Here are some points, one per row:
[13 -54 -10 66 -2 -16 -28 1 11 13 -12 -2 27 41 22 9 -33 -1 20 -8 -74 72 24 -19 -61 6 4 3 27 14 -28 -22 -38 38 18 -42 7 35 -9 -1 -4 -6 2 12 -86 30 31 65 41 -4]
[-52 -20 -42 -19 -16 -16 40 32 -14 -59 8 39 17 -16 -13 11 23 -43 4 34 5 55 28 21 65 4 65 -10 -11 -6 -15 -38 44 8 -3 -5 -36 6 6 53 29 78 -39 25 -30 -51 -13 17 23 18]
[33 44 55 24 -38 -38 -41 0 83 -9 -13 23 17 32 -52 13 32 -51 20 -20 -50 -5 4 -24 -15 31 -26 -14 18 21 -4 -28 27 -34 28 34 6 -43 -32 15 -22 57 40 -58 -15 32 -57 17 -15 6]
[-35 15 2 -30 26 55 -26 -14 29 -72 12 -5 -15 -1 -34 -8 -18 -4 -59 -29 -14 -10 -32 2 7 -9 19 -28 1 -15 -16 9 11 84 -21 -32 -27 29 65 9 -58 -15 24 -13 -33 57 -17 -45 -27 1]
[-7 -23 -40 7 -48 -34 -32 21 13 -2 -10 -58 -44 13 39 40 45 -33 -34 34 43 -3 -22 25 40 -6 -23 25 -52 -32 27 37 -11 -25 -24 -9 -44 -1 32 -40 -43 -13 -26 -48 -10 36 -26 81 5 16]
[28 15 12 -6 -11 -24 -19 15 23 -4 42 24 -35 113 -14 7 14 -33 -42 19 -3 -31 -26 5 -40 -21 -5 57 -5 40 4 -39 21 -3 4 19 -41 24 23 -15 69 -13 14 52 9 -30 6 -28 45 -22]
[62 -4 -4 29 28 5 11 31 -28 81 -10 16 -24 11 -9 3 -20 22 46 -52 -2 -50 -5 -19 1 21 -2 -28 -20 -51 10 16 8 -1 -13 -20 -50 1 20 8 24 54 -25 19 7 67 -1 -30 11 74]
[3 -2 -27 -15 11 50 44 -1 -62 82 -18 10 -62 -12 -8 7 29 5 -59 17 13 -11 20 49 -4 39 33 -17 17 53 34 -78 0 6 -1 47 51 3 22 21 -61 -22 32 -7 -15 -10 -35 31 -1 32]
[-17 -25 -30 -54 -19 -36 -33 17 22 46 -9 -11 59 4 44 30 -42 70 -43 -31 22 -28 1 -34 -56 14 31 30 -21 7 -4 43 -2 7 -12 31 -3 3 -10 80 -34 51 9 15 31 -29 -31 0 9 -58]
[59 4 -80 -46 11 0 -26 22 -35 6 -20 -53 27 -15 18 -59 2 -55 -24 10 -31 -1 28 63 -27 -43 -38 9 46 -44 -9 32 40 -23 60 -4 21 -30 15 44 14 -19 3 30 16 23 2 -9 -9 -14]
[11 -14 24 -22 21 -13 -15 -67 30 44 -12 18 79 11 31 -41 7 -56 10 7 16 -9 -32 17 58 -22 16 -45 -8 -29 -9 45 -6 -3 -20 25 20 34 -9 -31 -23 -29 46 51 -31 -24 -25 -10 74 21]
[-9 -42 -26 69 -50 1 17 23 1 -1 -6 24 -69 -10 48 -26 -41 -25 1 24 -8 -22 -14 -46 33 -4 -14 -49 -29 -1 -45 -38 8 -2 14 -23 2 -17 -30 -17 -15 -17 15 39 44 4 -42 -55 -52 -47]
[-7 44 32 -14 4 -2 47 -25 24 14 11 15 -9 -37 37 48 44 50 4 -4 -18 -44 10 20 24 31 -26 52 53 -77 -26 -26 -4 41 37 -45 -37 38 -68 -14 -23 -18 -19 -3 -13 22 -25 -4 25 -52]
[-6 32 -19 11 -28 53 37 5 -19 51 14 -29 -12 1 -32 -13 1 -21 61 11 -22 -1 18 -22 18 -4 33 51 -7 61 26 115 19 41 -22 -40 -21 -43 -16 5 -3 -19 31 -18 -33 -42 -31 -8 6 -27]
[-39 -5 1 47 68 -6 -49 -6 33 -18 -18 -4 -55 0 -59 -32 -11 56 -9 18 -8 -40 9 43 7 -26 29 -26 -12 13 67 25 -14 14 33 41 -12 -36 -66 8 -18 18 -55 46 -21 -10 33 20 4 -10]
[41 23 40 40 3 -42 -10 -38 -68 -29 -8 -38 55 -22 24 8 -6 12 -32 21 31 6 38 44 -9 26 5 -2 -20 73 12 -13 45 41 -14 -32 -5 -8 -5 -65 -30 47 -6 0 22 25 11 -37 11 -13]
[40 -75 -19 -58 8 18 56 -7 -19 -67 12 28 -2 17 -20 -56 9 -7 23 -9 0 -18 5 3 -18 6 12 -7 23 12 12 -10 -29 -19 -92 18 -26 -13 -64 -11 -16 6 21 -39 43 44 33 40 2 -41]
[-2 23 -1 28 6 -15 12 8 -6 -38 -13 -1 -2 55 17 58 1 46 62 -37 63 12 6 16 -16 -48 31 -74 73 -22 -51 2 25 7 -4 17 4 -31 32 -21 22 -36 33 -3 8 -28 -45 39 -11 -20]
[-35 2 19 94 -14 72 35 15 -5 -2 -17 56 59 -26 -30 -9 50 18 12 39 6 26 -25 13 -58 -13 -37 4 -26 -17 -13 25 8 -44 26 32 -29 3 40 8 -38 10 7 -11 23 5 41 -14 23 -19]
[4 -76 -28 6 4 -19 23 1 -30 -18 16 -44 31 -44 -101 80 9 18 -11 6 -16 -21 25 -40 60 -53 -46 8 33 37 25 -14 -34 -28 -4 11 19 15 16 26 -21 -41 17 9 17 16 -5 -45 25 25]
[-6 48 -36 43 41 -43 9 -21 3 -4 22 -7 44 -45 15 -43 2 -41 -22 -11 2 -58 -43 -47 -16 -34 69 31 5 -5 -10 -58 -8 -38 -17 -53 -18 -15 31 2 -36 -21 -17 -22 12 -47 33 41 -15 31]
[-12 24 6 -45 29 -33 -1 -11 -14 14 6 -12 -6 -2 -54 -47 5 94 30 39 -67 35 14 -18 18 24 -9 -38 -103 -5 -64 -48 46 -3 -2 -15 -12 22 6 2 1 -52 -5 7 17 7 -4 35 3 4]
[55 -21 29 -2 -114 36 -19 11 23 -41 -20 -53 -20 -20 -27 -43 -7 51 -13 20 30 -14 -23 -8 -3 17 50 24 27 1 -29 30 12 -3 -1 12 55 25 -2 -12 2 -13 -39 16 -7 -18 13 -8 16 65]
[24 83 0 23 -3 -29 50 51 15 -4 12 6 46 42 -26 -3 -53 -22 0 -32 45 62 5 -1 37 29 2 44 -39 -11 -6 -9 -42 22 18 77 7 -9 -14 -1 -6 -42 -22 32 -6 44 43 7 -35 -15]
[29 -38 106 -50 16 31 22 5 7 22 -6 -21 -21 -22 27 10 -32 -36 12 4 -46 19 -5 -3 44 -39 23 -3 31 16 24 11 -31 14 63 15 -22 12 73 -9 -10 35 -8 -5 69 -46 20 22 -23 -4]
[-27 6 -49 7 35 15 5 -35 30 -20 27 -72 -46 17 -19 13 26 -71 85 9 0 7 28 30 -57 40 11 -24 -14 6 -28 5 -29 -26 -11 11 35 57 -8 5 -43 24 -36 -3 50 -38 21 -46 -39 16]
[-49 -8 32 11 30 8 -41 -4 -18 -29 -51 0 -4 -16 10 -28 -7 -2 34 -8 15 -20 84 -41 -4 12 7 77 -41 -76 45 -41 -8 20 -14 23 47 -13 24 -19 46 -7 41 -23 6 4 -41 -17 23 -5]
[28 -12 49 27 -8 -14 -57 -55 -30 50 17 11 -55 -75 -36 16 -14 -16 -14 -39 -1 47 -20 69 11 -1 1 25 1 -15 -53 16 -28 -28 -57 21 -20 -13 -5 44 43 4 18 -33 -23 -33 22 -29 -28 -36]
[-72 75 -22 -12 -15 -23 20 -19 -29 -18 -7 46 -52 -36 9 -4 -31 8 -5 -25 -45 -18 -3 -3 -1 -11 -54 -4 35 53 -21 63 -7 -16 5 11 35 56 21 -35 38 37 -4 1 30 43 -3 43 32 16]
[-13 28 -2 -35 7 74 -24 14 69 12 -6 -28 -15 -30 42 20 -39 21 21 -29 46 46 13 -16 12 -3 -91 9 -1 26 21 -57 27 -30 -26 -33 -24 -27 -32 -2 -2 16 29 39 -4 -13 36 7 34 32]
[-52 -31 8 -21 -42 -39 37 -35 25 51 -2 -27 1 -16 29 -35 19 7 22 -10 37 -36 -23 5 -19 -6 -52 -32 -4 22 22 -50 13 78 16 23 14 -10 5 35 85 -27 -19 -43 -17 24 58 -15 -21 -4]
[67 -40 -55 -4 56 -4 -8 -15 36 -28 9 104 4 3 26 9 -9 13 -18 19 19 13 17 -14 12 36 -60 26 10 19 -16 61 11 47 18 -11 23 -14 13 -22 12 -20 -33 -47 9 -62 -14 0 -16 32]
[-42 -32 18 -53 31 17 -31 34 -37 -5 -42 41 21 33 28 41 -9 -5 44 30 16 -29 -60 24 9 -7 43 36 2 58 -39 -12 9 -54 15 -41 37 -32 -9 -9 -2 -12 -37 -9 -36 55 18 -18 -42 -3]
[-2 -1 68 25 41 -16 59 21 40 -27 9 -24 -6 17 66 6 22 -8 -69 -25 -25 33 8 -8 -20 10 14 -32 -6 8 44 47 6 -82 -38 -16 13 1 -15 46 55 -44 -27 -11 -6 12 -22 -24 11 14]
[-26 -16 31 -42 -12 -18 3 -42 -44 5 11 9 -7 42 -38 -19 15 0 -51 13 72 25 12 -66 -33 13 -22 -3 43 -53 17 42 -21 -22 46 -45 -14 -18 -18 -24 -16 22 33 38 -30 -27 9 10 -67 23]
[-47 1 -48 -5 -23 49 -37 4 -1 36 56 -21 65 6 12 4 6 52 -32 -21 -37 26 -25 16 13 18 17 -19 5 -36 31 -37 -47 -8 12 12 2 -46 -20 -73 83 23 -17 -26 45 12 -30 -26 -9 -10]
[59 72 2 -23 -31 -7 -29 63 -54 -33 17 38 8 -13 27 34 13 -11 26 15 -12 -16 -39 -35 -12 -26 -12 -55 -34 -45 66 -6 -20 24 -17 -13 41 55 -10 9 -1 3 19 -10 -43 -52 36 -7 -9 -23]
These points spread out most along one direction. Take the direction at right angles to it along which they spread out most. Then take the direction at right angles to both along which they spread out most. Go by this last direction. Where along it does each point below lie, from 0 to 99? The average is 50, and the first point in the table lies past the average. One standard deviation of the points above along it is 16.
[-7 44 32 -14 4 -2 47 -25 24 14 11 15 -9 -37 37 48 44 50 4 -4 -18 -44 10 20 24 31 -26 52 53 -77 -26 -26 -4 41 37 -45 -37 38 -68 -14 -23 -18 -19 -3 -13 22 -25 -4 25 -52] >> 37
[-2 23 -1 28 6 -15 12 8 -6 -38 -13 -1 -2 55 17 58 1 46 62 -37 63 12 6 16 -16 -48 31 -74 73 -22 -51 2 25 7 -4 17 4 -31 32 -21 22 -36 33 -3 8 -28 -45 39 -11 -20] >> 60
[-12 24 6 -45 29 -33 -1 -11 -14 14 6 -12 -6 -2 -54 -47 5 94 30 39 -67 35 14 -18 18 24 -9 -38 -103 -5 -64 -48 46 -3 -2 -15 -12 22 6 2 1 -52 -5 7 17 7 -4 35 3 4] >> 77
[-2 -1 68 25 41 -16 59 21 40 -27 9 -24 -6 17 66 6 22 -8 -69 -25 -25 33 8 -8 -20 10 14 -32 -6 8 44 47 6 -82 -38 -16 13 1 -15 46 55 -44 -27 -11 -6 12 -22 -24 11 14] >> 48
[-6 48 -36 43 41 -43 9 -21 3 -4 22 -7 44 -45 15 -43 2 -41 -22 -11 2 -58 -43 -47 -16 -34 69 31 5 -5 -10 -58 -8 -38 -17 -53 -18 -15 31 2 -36 -21 -17 -22 12 -47 33 41 -15 31] >> 70
[-7 -23 -40 7 -48 -34 -32 21 13 -2 -10 -58 -44 13 39 40 45 -33 -34 34 43 -3 -22 25 40 -6 -23 25 -52 -32 27 37 -11 -25 -24 -9 -44 -1 32 -40 -43 -13 -26 -48 -10 36 -26 81 5 16] >> 46
[67 -40 -55 -4 56 -4 -8 -15 36 -28 9 104 4 3 26 9 -9 13 -18 19 19 13 17 -14 12 36 -60 26 10 19 -16 61 11 47 18 -11 23 -14 13 -22 12 -20 -33 -47 9 -62 -14 0 -16 32] >> 42
[-47 1 -48 -5 -23 49 -37 4 -1 36 56 -21 65 6 12 4 6 52 -32 -21 -37 26 -25 16 13 18 17 -19 5 -36 31 -37 -47 -8 12 12 2 -46 -20 -73 83 23 -17 -26 45 12 -30 -26 -9 -10] >> 27
[-52 -31 8 -21 -42 -39 37 -35 25 51 -2 -27 1 -16 29 -35 19 7 22 -10 37 -36 -23 5 -19 -6 -52 -32 -4 22 22 -50 13 78 16 23 14 -10 5 35 85 -27 -19 -43 -17 24 58 -15 -21 -4] >> 31
[-35 2 19 94 -14 72 35 15 -5 -2 -17 56 59 -26 -30 -9 50 18 12 39 6 26 -25 13 -58 -13 -37 4 -26 -17 -13 25 8 -44 26 32 -29 3 40 8 -38 10 7 -11 23 5 41 -14 23 -19] >> 71
[-35 15 2 -30 26 55 -26 -14 29 -72 12 -5 -15 -1 -34 -8 -18 -4 -59 -29 -14 -10 -32 2 7 -9 19 -28 1 -15 -16 9 11 84 -21 -32 -27 29 65 9 -58 -15 24 -13 -33 57 -17 -45 -27 1] >> 54
[4 -76 -28 6 4 -19 23 1 -30 -18 16 -44 31 -44 -101 80 9 18 -11 6 -16 -21 25 -40 60 -53 -46 8 33 37 25 -14 -34 -28 -4 11 19 15 16 26 -21 -41 17 9 17 16 -5 -45 25 25] >> 37
[33 44 55 24 -38 -38 -41 0 83 -9 -13 23 17 32 -52 13 32 -51 20 -20 -50 -5 4 -24 -15 31 -26 -14 18 21 -4 -28 27 -34 28 34 6 -43 -32 15 -22 57 40 -58 -15 32 -57 17 -15 6] >> 73
